Rotation paths and how fast each direction turns (degrees each step):
Each turn is a multiple of 5 degrees from 10 to 175, or 0.
Each row of a path follows its step; steps can be skipped.
Path 1:
step 0: 237 61 136 39 -150 159 -13 -41 -372 3 200 -154 -247 134 116 -155 -3 -185 64 -238 37 315 -7 93 145 46 -121 -174 -5 -50 182 150 -86 91 -28
step 1: -156 -109 164 214 -192 138 28 -11 213 202 -178 228 54 71 130 110 -115 95 -103 153 17 104 138 -163 15 31 -247 180 -244 -22 -64 28 -135 -352 54
step 2: -370 146 -43 -111 99 142 -95 -141 24 37 -109 -246 14 -83 -63 -103 -55 -55 -148 12 198 -248 -127 370 27 -96 48 63 257 -178 217 -67 51 -32 127
step 3: 149 -242 -274 -105 -50 144 -129 -23 179 8 -74 -67 67 87 156 -97 202 238 75 -34 -54 62 -199 -214 -55 -169 114 186 2 96 -167 -28 150 266 -293
step 4: 188 178 69 5 111 -140 198 -4 61 -224 30 -156 90 -266 200 33 -78 -154 40 277 -124 309 176 -14 19 94 131 -237 97 14 124 -298 -42 1 14
step 5: 85 165 -119 211 76 -95 10 272 78 47 94 136 -180 411 116 104 -74 -185 -73 -292 -34 -117 -36 -49 240 59 -177 -40 11 -202 -245 0 44 -17 85
step 6: -232 29 38 15 7 -130 -101 120 -6 37 23 106 332 102 -334 -173 209 -54 209 137 107 102 -78 173 -55 -55 30 122 -292 178 98 -94 -67 -252 159
step 7: 27 52 4 -195 -93 -6 -63 37 -16 68 35 -349 -113 7 -145 101 -42 337 -193 -298 64 -162 -26 36 -57 228 -55 -16 132 202 191 -10 -228 68 -279
step 8: -10 -48 29 238 30 263 150 -175 -4 63 -171 251 64 -102 193 -6 155 -45 199 144 192 3 -53 -157 -108 31 111 -353 -95 -14 -45 150 -178 206 -223
step 9: 176 32 -132 -39 -100 225 -63 -205 77 33 5 -105 -255 -12 -114 -77 -183 -139 117 132 -194 137 319 241 318 165 2 107 106 -185 -41 49 -27 -118 165
Directions:
-3 126 -27 2 5 36 40 -38 -15 -45 -14 5 -89 18 -62 9 -76 38 -98 -21 -12 -10 -9 -16 -70 -28 32 -19 58 45 2 -84 -37 -10 62 | 140
-11 42 52 29 169 47 -39 29 -66 0 -32 14 35 10 -18 -7 4 40 -48 -80 27 36 30 -7 -11 9 15 9 -2 -113 -7 17 26 56 -43 | 135
82 1 -24 -66 28 -9 -87 -37 -47 -18 -19 -15 14 8 17 -45 28 -99 -23 -19 34 -20 35 13 0 87 -43 11 127 14 86 5 -9 -48 35 | 160
-18 -11 -50 83 27 -2 52 -4 -6 17 -17 -5 -26 4 -39 49 -10 -131 -65 -64 -46 70 17 -16 58 -25 -30 38 -81 19 63 35 44 -75 28 | 80
-43 24 17 -56 -49 52 25 63 11 53 87 -12 49 -79 7 25 -49 -48 -86 -55 -16 -55 -1 53 32 59 18 -78 28 -4 -21 -25 80 -7 -50 | 140
74 -30 -71 -74 17 25 -43 9 31 38 -31 -38 -6 -11 -49 115 -46 67 21 -48 -40 39 -38 24 30 -10 -117 -27 13 -36 -66 16 -29 -10 34 | 170
19 -34 44 -4 -68 18 30 -37 -9 18 -6 50 -2 8 -85 -1 35 10 -7 -85 4 -13 -2 27 -21 125 46 -38 -82 -25 34 49 -114 39 54 | 45
10 -55 -40 -11 30 32 33 56 8 61 0 81 -18 72 111 13 -29 21 -14 -78 -41 -26 55 34 -35 14 16 96 29 98 -27 14 -35 34 -14 | 160
Path 2:
step 0: 157 228 -53 -14 -129 -45 -155 -94 61 189 -109 192 81 322 -109 -106 8 -120 3 113 80 -27 -186 -104 163 -205 46 -263 87 -40 -302 -20 103 107 -109
step 1: 123 29 59 -91 78 209 152 64 -52 -6 -9 0 -41 11 -98 11 152 59 -163 35 26 -62 100 161 105 14 -113 -189 18 65 -326 -321 -307 -331 130
step 2: 31 -193 -138 -110 133 -180 10 111 99 -116 74 168 -144 -212 186 -240 38 132 25 318 124 170 198 -71 148 -96 -34 -72 44 197 -71 -115 -3 100 -216
step 3: -109 104 142 61 169 -141 35 236 164 329 159 66 -25 -91 62 23 152 -3 26 84 -213 -298 253 86 9 -119 -52 -20 -12 -41 -112 249 -61 161 148
step 4: 93 114 -149 -78 98 -135 -245 229 -247 5 134 -252 -85 -114 -117 165 -30 127 -318 116 -133 55 48 -117 34 -59 282 25 86 -130 60 89 52 -151 -10
step 5: 3 -155 150 -55 144 -368 -174 37 -202 -14 -68 -96 45 305 97 -30 89 -276 45 -57 -2 156 59 227 -36 -17 -102 -127 116 -292 16 -49 37 38 -118
step 6: -112 -105 203 -64 -109 -9 168 158 -209 -314 -85 -117 46 261 -59 138 52 358 98 -3 -136 -42 2 21 185 -67 6 -127 -62 51 97 -23 -144 165 205
step 7: 108 -136 -126 -181 -214 -102 -127 71 -252 130 59 249 101 88 -92 -162 -89 -175 120 -131 29 -137 -21 -183 225 -55 199 62 89 260 39 -92 -59 206 -15
step 8: 85 65 22 -42 -1 272 158 45 -49 227 -8 -13 19 80 55 -35 276 -225 -126 -232 -218 110 281 -39 235 -5 -179 9 -163 99 179 -39 -63 -169 69
step 9: 23 49 -143 187 -7 -114 -47 101 27 2 -18 12 -130 -42 211 -55 -30 98 30 192 2 92 114 -161 -66 -24 163 -69 -270 61 351 -440 166 -65 27
Directions:
36 -8 -35 40 31 18 -15 -9 6 23 52 12 -54 -97 33 -15 17 -64 6 -5 9 -37 75 -44 19 -43 -19 25 -48 87 103 114 -70 7 16 | 70
1 51 -72 -54 70 5 6 -60 -41 36 44 23 50 11 -85 105 55 -3 0 49 -2 -96 -70 -18 -43 -32 24 8 -5 42 3 -33 -5 74 33 | 110
-5 113 35 -63 -9 -27 17 62 12 -44 -70 7 -28 -31 20 61 -9 -48 -8 -47 -5 -3 -1 5 7 -40 -131 27 -54 0 -44 5 24 7 113 | 145
62 23 -14 30 64 -14 3 -24 -81 -76 -24 -50 25 86 -19 -32 -64 -7 98 -95 -88 24 -42 21 23 -33 24 53 19 27 15 51 -24 20 7 | 45
18 -17 30 33 0 67 79 -52 15 83 33 -60 54 11 43 -36 21 -55 0 35 -16 13 -11 41 49 -55 -68 -28 89 -80 15 21 20 72 78 | 145
-1 -2 12 38 -43 16 23 111 -3 66 0 -20 -31 -37 -50 -13 47 -34 -5 -4 24 32 -141 79 54 -38 68 53 -72 13 -30 33 -7 29 -33 | 100
-70 80 27 -30 -79 -6 15 -8 -6 7 27 15 57 -51 -23 -40 -51 -25 17 -21 -56 -109 -2 -81 77 -5 74 -29 28 -33 -45 75 29 -35 -19 | 100
Path 3:
step 0: 20 167 171 43 38 -1 -80 -86 -117 113 -16 104 -118 -154 115 -222 -43 133 -61 -150 -128 -10 -16 -148 -136 95 -161 30 -270 104 144 79 -129 -57 9
step 1: 108 -45 128 1 134 56 -259 -170 -44 -58 88 202 38 52 -58 -127 -79 51 91 -90 -80 -141 162 -137 -16 50 -230 -210 -106 183 19 -11 1 54 -102
step 2: -10 -24 27 65 4 212 -258 -80 -16 -289 54 -170 -80 11 -72 -115 -182 158 -20 44 -137 10 -122 -112 -87 82 -188 -117 -92 68 28 -86 12 -166 -21
step 3: 133 44 136 -58 182 271 -41 75 -31 -27 133 -204 -41 -147 -191 94 -134 69 -165 40 -103 -76 174 -137 -65 55 -25 -191 -120 23 37 76 87 -37 61
step 4: -35 79 90 80 142 42 36 -15 -54 -18 -79 42 -141 -186 -132 -45 -45 136 -239 70 -227 -285 -112 -130 -96 -29 -52 -46 39 148 197 -31 106 12 144
step 5: -16 25 146 -7 235 89 -43 139 -63 60 -181 137 15 30 -196 -123 115 181 -42 -46 -117 -155 -81 13 -49 166 -102 -120 -121 142 20 233 53 -50 -109
step 6: 69 -27 65 207 130 61 -139 -60 148 105 -68 -24 -190 71 37 -247 -93 149 -119 -164 -149 -39 -10 -36 -52 -45 -177 19 -246 69 111 126 -70 -42 -93
step 7: 90 -1 18 52 236 151 -226 -15 -77 -61 173 67 99 -78 14 -82 -193 -78 8 -176 -150 -69 -11 -91 -48 -183 -152 -163 -64 166 -28 159 -51 -44 -118
step 8: 5 120 154 2 3 121 -176 -111 -262 -30 29 -124 -86 -121 92 -40 -96 99 59 -37 -183 -16 -117 -231 -161 6 -144 -126 -131 47 37 -25 2 -214 116
step 9: 67 1 167 -111 135 113 -125 -117 -103 -54 34 75 -54 -80 -105 96 -29 178 -60 73 -93 -53 258 -195 -46 138 -64 -128 -206 242 16 17 136 42 71
Directions:
20 30 31 6 -19 50 26 -15 31 -32 42 -27 21 -39 -73 -52 -15 6 -22 33 29 -22 12 23 18 134 -58 -15 102 -45 50 -55 -93 74 -7 | 40
-23 22 -12 -42 -1 -49 44 42 -4 10 162 -60 62 -28 -9 -84 -21 -11 -33 47 -45 -1 -6 18 -33 -67 28 29 -70 -35 58 13 22 27 -57 | 95
-42 13 -8 78 -83 -39 0 -59 22 0 -37 -54 -107 3 59 -55 -22 37 -25 16 -36 -10 -85 -11 -33 -32 -27 59 3 -41 70 -82 -7 -39 55 | 175
44 -45 9 34 78 -16 71 45 -15 31 -52 0 -30 -4 -62 -20 -21 -34 -37 -69 -2 -10 -73 124 -34 61 66 47 -18 16 32 -14 78 45 30 | 55
28 -7 -58 26 34 -52 -3 -81 6 -42 18 106 -7 -1 -4 27 -69 -31 -44 -7 -9 -67 60 13 29 -106 -28 -7 82 16 71 -6 40 78 8 | 125
51 -70 0 -57 -86 -31 37 67 17 -85 -25 -57 -29 -22 -76 61 24 74 46 -13 -10 -23 34 -2 -72 -57 31 -38 15 54 68 7 -37 7 32 | 55
29 2 -7 11 31 87 34 -30 -60 38 8 -94 -3 -117 39 84 -65 -63 10 21 -51 34 -39 -6 7 -45 44 -13 79 -16 9 54 -31 -23 35 | 80
14 53 -32 10 34 -11 -37 -42 -25 24 120 -32 -51 20 -89 37 16 122 18 -39 51 28 -50 -40 5 -13 34 28 53 4 -74 -14 52 28 49 | 60
Path 4:
step 0: 227 -377 -21 205 69 -31 -107 -5 -67 94 145 -190 48 -39 32 103 15 15 91 -14 27 -94 -92 82 163 -261 51 -135 9 -123 -35 215 90 -58 107
step 1: -164 162 129 131 246 -59 -35 -16 -32 -66 89 -107 30 23 -144 25 -270 -106 -263 55 -28 -11 -56 -45 81 -168 -160 -136 113 36 -8 -325 -26 -34 -87
step 2: 25 -37 -164 146 -19 26 -2 -108 178 -90 -148 -3 -100 -179 54 -63 58 176 74 -133 96 13 52 -80 323 -33 -237 -199 -157 252 -71 115 -53 -9 109
step 3: -19 -4 19 -164 -6 -170 76 54 68 -39 -77 13 -210 43 -163 10 98 152 -90 62 -125 7 -69 232 77 -271 -11 116 -111 -43 99 -168 108 -199 -328
step 4: 103 42 54 28 -155 119 -26 -5 18 124 -257 164 -97 -210 -51 130 9 -205 -69 -10 -201 -8 -111 -180 52 336 -4 -182 -114 113 45 -35 -48 -36 -126
step 5: 83 -4 52 -80 -129 -120 193 -147 -235 -203 156 -34 -41 162 161 -54 99 149 -21 -30 24 -37 -105 77 48 175 120 14 -199 -33 242 41 110 -256 96
step 6: -188 -60 -121 23 64 -50 -155 10 -111 159 -5 34 -33 136 75 136 248 -345 2 -203 22 180 -36 -124 75 73 190 24 181 -75 61 -162 -45 -21 -120
step 7: 186 -147 -93 63 47 37 17 47 -284 -80 -109 186 344 168 132 -46 -25 164 -224 -38 -119 140 120 -42 -96 -27 -57 -72 -21 131 4 14 -17 12 194
step 8: -105 -102 -2 -154 45 -75 -79 -18 171 -150 -108 -243 -90 102 188 304 135 -59 1 166 69 15 -15 0 -40 -156 -77 109 107 -57 77 -180 -130 87 264
step 9: 83 -246 -162 -8 -70 -84 105 -5 91 256 125 122 72 -35 -149 87 -66 -26 -60 116 -19 15 203 -6 -5 -57 -38 -296 -36 -36 -211 -145 244 120 92
Directions:
-16 -21 -7 -36 18 39 -67 -34 -18 70 10 -21 107 -65 2 -9 60 31 -21 40 98 -59 29 30 -40 -26 -16 -50 35 16 130 -39 9 36 5 | 40
123 40 77 -1 35 -6 3 -14 -66 -1 -61 -62 15 -23 -40 54 8 -82 -57 -55 11 -10 -25 5 -79 -18 -81 56 -7 55 -16 31 48 14 4 | 110
-26 49 -40 -43 72 8 -30 -42 -14 -4 -70 40 66 -1 10 -54 29 38 -17 -27 18 48 30 -72 67 -83 -57 76 57 9 -59 -8 -41 -89 30 | 70
13 -45 -3 7 9 29 3 -60 22 81 25 -19 -14 28 -33 42 21 51 41 -12 -32 62 -76 -10 -17 -19 6 23 120 -37 -37 -65 116 3 -91 | 130
-107 46 80 22 -31 28 -82 -9 14 24 22 65 99 35 -12 35 -7 -4 -7 24 -56 59 -4 -12 -3 33 -48 -33 -78 68 -39 33 78 13 2 | 135
-13 -11 -66 100 -45 43 -8 97 -11 -79 25 -10 7 7 29 -1 8 25 15 -53 47 81 0 28 -34 -43 -62 39 5 94 20 -77 -31 42 -53 | 70
17 -9 10 11 -45 -15 29 -46 67 126 14 -32 14 24 68 65 -46 27 -115 -67 20 46 -20 35 12 -25 30 -3 -54 28 4 -24 -85 -58 4 | 0
Path 5:
step 0: -42 93 -104 -72 -132 -202 130 327 61 176 9 3 -34 173 -255 -148 -96 134 160 -237 82 179 -117 -94 -9 178 186 -133 109 20 5 -106 -100 -148 100
step 1: -19 27 112 -249 18 27 175 109 7 80 -188 84 -19 116 -114 19 -386 65 150 -58 -35 15 -18 -66 -82 331 100 167 0 29 -289 132 20 -39 -206
step 2: -45 78 -126 -16 -41 -247 175 60 99 71 -121 -260 -23 -135 -76 88 -335 -212 -35 -324 71 -147 -106 47 -194 60 46 -15 -1 106 -190 48 -149 -91 65
step 3: -135 60 -83 74 3 -35 77 216 171 74 -225 -37 -75 185 -187 -169 -204 50 56 -64 186 -6 -79 57 -100 97 197 86 -8 -130 -44 -398 -153 -186 -78
step 4: 84 227 58 -148 147 -210 -7 204 25 37 -160 69 69 132 -143 -44 -293 -93 151 -59 19 67 -279 23 -63 65 151 216 -119 -106 -19 229 -118 49 -191
step 5: 77 86 -223 -209 5 -211 43 34 100 207 -20 -28 6 29 -216 200 -120 -116 -61 -149 76 23 4 -92 -186 237 327 -50 -65 69 -101 -23 -256 -33 162
step 6: -77 14 -15 113 32 -34 146 -144 66 -28 -186 53 73 198 15 15 -248 -5 140 -44 -7 158 -37 131 -277 189 287 174 111 -7 -208 -162 -138 -241 -133
step 7: 75 233 128 92 19 -102 1 25 83 13 -51 -217 -58 -50 -67 -199 -398 -102 52 -46 42 -28 -199 69 -82 72 288 105 -66 -21 104 227 -213 -144 108
step 8: -74 -30 -208 -45 148 -32 -106 33 305 398 -77 -39 -106 199 -143 -47 -187 -66 102 49 133 -37 -25 -107 -107 96 332 -83 59 -35 -10 -1 -169 35 -44
step 9: -122 22 118 -95 127 -289 66 -30 68 -67 -93 158 -26 246 145 -68 -124 -143 178 -147 94 89 -4 25 -334 177 204 166 113 103 29 92 -182 58 -120
Directions:
-25 -16 -96 34 -16 11 -40 72 5 35 155 33 -81 12 -24 13 -1 -28 -34 22 -22 -28 20 -56 45 11 16 36 21 7 -36 -58 -39 -92 15 | 140
1 -33 47 -24 -42 -24 1 -52 -6 -81 18 54 -6 6 21 104 -5 -39 -33 -47 50 -12 86 -44 -71 40 23 7 6 31 -137 21 53 2 39 | 90
-63 -85 -93 31 10 -17 59 5 61 63 12 -31 54 -46 -17 66 35 -38 -80 23 63 39 -14 46 -52 -16 -7 -62 31 64 5 0 -31 65 -28 | 120
-29 5 -35 -85 17 -29 36 -61 9 44 -9 5 -5 -27 56 38 17 23 9 -46 -136 -75 71 51 -61 30 -49 57 -19 53 48 -42 -40 -36 -17 | 95
-28 83 46 4 -8 -98 -41 60 -3 -79 25 -52 -21 -60 68 55 20 -90 -7 -40 -37 39 -37 26 47 16 -5 -43 56 36 34 60 -38 -29 -40 | 145
-4 18 4 -13 -92 6 62 43 -18 35 9 34 -53 -8 -48 12 -28 14 41 -67 15 -5 23 110 109 14 -91 9 56 12 -42 -24 34 89 16 | 20
13 6 -62 19 -9 -58 -43 -19 -30 54 -62 -23 14 7 43 29 48 26 75 -55 21 -29 57 -32 23 -16 58 -125 76 -69 -10 -94 15 -20 7 | 130
70 -8 -46 -43 31 69 84 -36 -101 -22 7 -4 -3 -28 46 -30 19 -52 45 14 -4 64 -51 -60 1 90 -46 -34 32 16 -49 -27 -95 18 16 | 80
Path 6:
step 0: -152 -182 6 45 126 38 -130 164 -7 11 -294 -152 -83 198 9 40 -113 -84 -173 -216 11 31 96 53 174 -38 178 47 201 20 149 -223 204 21 283
step 1: -77 32 -111 39 -83 25 -133 58 41 100 -271 132 80 228 -19 -291 -101 -167 -62 -4 -310 -62 142 -33 199 -179 86 205 143 94 -56 -105 -18 -209 150
step 2: -232 150 135 -146 -116 186 -228 -182 -81 126 -294 -55 -68 121 169 -102 -155 -117 -76 -28 -61 -67 339 149 -54 -41 48 -3 95 -22 -38 -134 -41 -103 -167
step 3: -187 228 70 -113 -5 111 121 -170 -184 -49 -177 135 -156 -54 92 -135 -125 -281 -12 -52 -58 -313 -3 -174 17 -72 50 106 36 221 -98 146 -30 -48 -233
step 4: -123 -18 68 -186 -142 74 -130 58 -335 -29 -34 46 -331 -75 52 51 -39 -145 -253 23 214 -79 94 -178 -290 -19 128 36 -80 100 -107 144 139 12 5
step 5: -9 77 24 -3 -40 -54 318 146 -154 54 -172 154 -337 -180 120 47 17 4 -184 94 117 -171 -127 -84 12 -9 83 129 48 89 -58 -75 217 -84 324
step 6: -160 -113 55 72 24 55 -67 137 -27 212 -142 121 -56 -37 -23 78 46 -64 -172 -169 350 71 61 -129 28 -210 82 67 -46 -7 -10 -224 -17 -145 421
step 7: -16 -176 -14 23 -87 91 168 74 98 377 -209 59 69 98 7 -5 48 -143 -84 -74 -76 -147 61 -40 186 -137 193 -143 317 74 -140 -248 11 -64 160
step 8: -74 -20 63 -149 -172 52 -133 -5 -40 252 -208 189 252 15 74 -3 -157 -279 20 -150 -133 -66 118 84 -12 -90 291 -89 -134 -96 -32 -84 -170 -237 14
step 9: -182 23 -9 -151 -18 230 43 12 -218 -65 -222 -135 39 50 139 133 -234 -217 94 -141 -82 -297 -6 69 74 111 284 -176 118 75 39 12 75 -86 -154
Directions:
-96 -55 13 17 50 -34 -36 -7 85 50 -17 24 -25 42 -18 65 14 27 10 35 -117 37 -35 -17 4 -95 44 -25 31 -46 43 -41 -7 -72 -27 | 55
44 -20 113 33 43 -8 25 -33 -140 -2 56 -25 -72 -4 18 37 56 29 33 53 -10 -7 -17 -68 -36 -42 -16 -2 -25 30 69 38 36 -25 51 | 55
24 16 14 77 -10 48 -17 -94 -18 86 19 -4 37 -34 46 -112 -27 31 16 -27 0 104 21 9 45 -67 -34 -48 75 18 -45 -27 0 -29 34 | 65
34 -22 81 -34 12 -40 -135 -29 25 45 -40 34 3 -36 -44 4 -3 -40 -23 -63 69 80 28 58 -85 -18 14 26 -45 -29 64 47 5 26 7 | 170
-16 34 69 38 66 -35 -64 41 9 -87 32 -7 -43 42 25 -87 -68 25 -31 -3 -68 -31 47 42 -37 -35 -31 60 -11 75 -31 -65 21 42 -52 | 35
43 -100 -45 6 -28 -4 -49 32 3 1 50 -10 4 58 -89 -37 46 -65 -34 -5 -17 10 8 -104 -16 -36 28 -13 87 73 -45 65 23 57 -28 | 115
-60 -45 0 46 -52 40 -11 -9 60 7 75 37 -61 -22 86 57 -87 -24 67 -29 -43 40 -15 -8 -25 83 16 48 4 44 -8 68 26 40 67 | 65
